In the rows, zero is written as 128.
One turn moves every row onto another: examples first, then more rows asked
Z_217: [134 115 114 138 120 145 107 138 101 126  94 121 119  66 137 119 124 135
 125 124 152 139 142 133 141 120 126 139 117 119  85 132 110 127 120 119
 173]
Z_635: [118 114 138 173 114 118 124 106 129 148 155 121 112 113 127 140 116 143
 130 130 110 127  81 189 152 115 134 135 122 110 112 150 116 119 128 124
 126]
Z_724: [124 124 139  78 124 126 135 119 111 127 109 142 137 158 143 145 146 114
 120 137 142 130 126  99 133 139 117 168 130 127 122 133 140 137 151 129
  84]
Z_609: [131 145 135 159 135 150 138 142 141 134 102  94 125 127 151 177 153 163
 111 143 125 102 132 147 130 117 160  95 134 130 110 117 129 152 145 119
 142]
Z_43: [128 156 125 132 114 156 123 128 153 155 156 124 117 116 101 131 126 163
 112 115 146 163 124 126 131 143 132 145 112 155 116 127 111 146 145 107
 171]
Z_242: [131 124  99 167 135 121 131 124 141 122 142 114 139 145 132  87  83 131
 117 131 114 133 132 155 122 113 119  80 129 118 115 130 122 122 140 124
 129]
Z_428: [140 144 140  90 136 111 138 114 143 128 107 129 136 125 175 139 146 131
 132 118  96 117 108 110 132 177 145 154 136 122 131 132 129 139 136 129
 156]
Z_850: [115 106 167 153 122 123 129 119 128 151 102 115 132 156 152 135 136 116
 107 144 113 113 102 140 101 149 150 130 148 138 134 118 160 146 154 132
 113]
Z_407: [ 95 103 104 111 108  94 165 111 108 134 115 100 145 131 129 102 113 129
 119 112 128 128 133 125 130 138 138 119 126 135 127 112 116  93 120 109
 149]
Z_59: [138 175 140 141 121 139 165 122 133 118 136 130 120 132 133 145 163 113
 133 115 121 112  87 146 153 113 118 163 136  99 129 128 125 145 129 125
  94]
Z_957: [154 140 131  90 132 110 135 158 137 111 126 111 134 114 127 150 139 145
 123 118 138 106 121 120 149 137  83 102 119 116 116 144 117 130 113 102
 167]
Z_826: [108 116 129 119 117 124 139 141 140 141 145 130 105 136 120 138 153 130
 127 110 129 167 133  99  97 116 148 119  94 166 139 110 118 123 132 115
 139]
Z_280: [133  93 112 134 100 142 123 117 110 117 111 138 119  99 115 105 138 111
 134 111 148 138 168 134 124 129 101 126 133 126 111 161 111 130 106 114
 104]
Z_836: [162 177 104 137 127 156 143 151 122 131 150 146 128 110  98 116 113 161
 129 107 131 133 117 130 129 120 108 105 117 127 109 119 147 131 146 120
 136]
Z_370: [145 106 115 128 128 117 124 122 117 123 158 131 133 144 155 163 138 125
 131 145 136 137 120 132 128 137 152 146 106  99 115 123 142 154 140 170
  83]
Z_423: [132 122 143 171 120 156 131 133 186 126 138 130 128 128 126  75  99 126
 116 118 123 127 131 123 124 139 134 134 131 135 125 134 101 131 117 118
 106]
Z_946: [123 138 130 106 105 130 170 122 106 138 131 131 134  76 106  98 126 148
 144 102 109 132 111 133 147 151 140 149 126 133  88 124 151 110 121 136
 120]
Z_625: [135 154 157 142 141 121 151 152 137 129 102 119 149 128 154 162 152 130
 118 158  91 112 115 164 141 139 155 123 142 122 129 125 141 113 101 150
 115]
Z_409: [123  92 106 142 128 104 104 142 131 154 104 112 128 125 182 142 116 169
 110 144 129 136 142 134 129 143 152 128 137 143 131 126 148 131 127 157
 123]
Z_778: [147 141 114 102 148 116 149 144 143 116 117 132 149 117 164 170 146 138
 114 158 144 128 135 131 132 119 174 127 112 117 138 107 109 136 127 149
 118]
Z_97: [123 122 121 151 126 129 138 163 133 126 137 107 111 146 133 149 169 143
 116 130 154 142 138 142 142  76 121  97 123 136 118 131 143 145 131 148
  91]
Z_319: [141  97 134 125 115 113 149 151 133 120  92  98 124 127 110 115 119 126
 112  94 147 101 148 112 133 124  92 136 125 133 133 140 102  96 124 107
 134]
Z_229: [138 121 123 140 122 122 130 154 147 129 116 126 129  84 147 106  85 129
 128 136 106 134 131 125 126 150 118 165 129 128 124 119 135 135  92 139
  75]
Z_336: [130 106 143 127 112 113 132 123 122 144 122  92 114  83 102 123 115 147
 124 114 122 143 126 168 158 136 108 165 125 131  83 161 128 121 143 141
 142]
Z_8: [135 134 145 137 120 120 132 144 100 135 136 118 133 177 134 184 170 126
 126 131 113 120 111 129 124 151 121 126 123 119 129 125 166 126 122 143
 122]
Z_481: [137 151 115 113 137 154 137 129 130 113 113 122 130 110 151 166 138 158
 129 148 130 119 144 136 171 111 138 149 126 107  83 141 116 146 135 139
  80]
Z_333: [114 114 145 138 103 173 150 111 135 137 144 148 115 130 113 109 120 107
 120 117 124 127 148 137 113 129 100 133 148 129 161 142 132 133 116  99
 139]
Z_506: [114 128 160 142 129 175 134 128 138 139 133 128 114  90 137 109 106 125
 117 133 111 134 124 146 132 121 130 137 133 121 120 126 136 135 131 117
 201]

Z_625 moves to Z_8
Z_957 moves to Z_635
Now find these:
Z_43 moves to Z_423
Z_333 moves to Z_280
Z_850 moves to Z_724
Z_242 moves to Z_407
Z_428 moves to Z_59

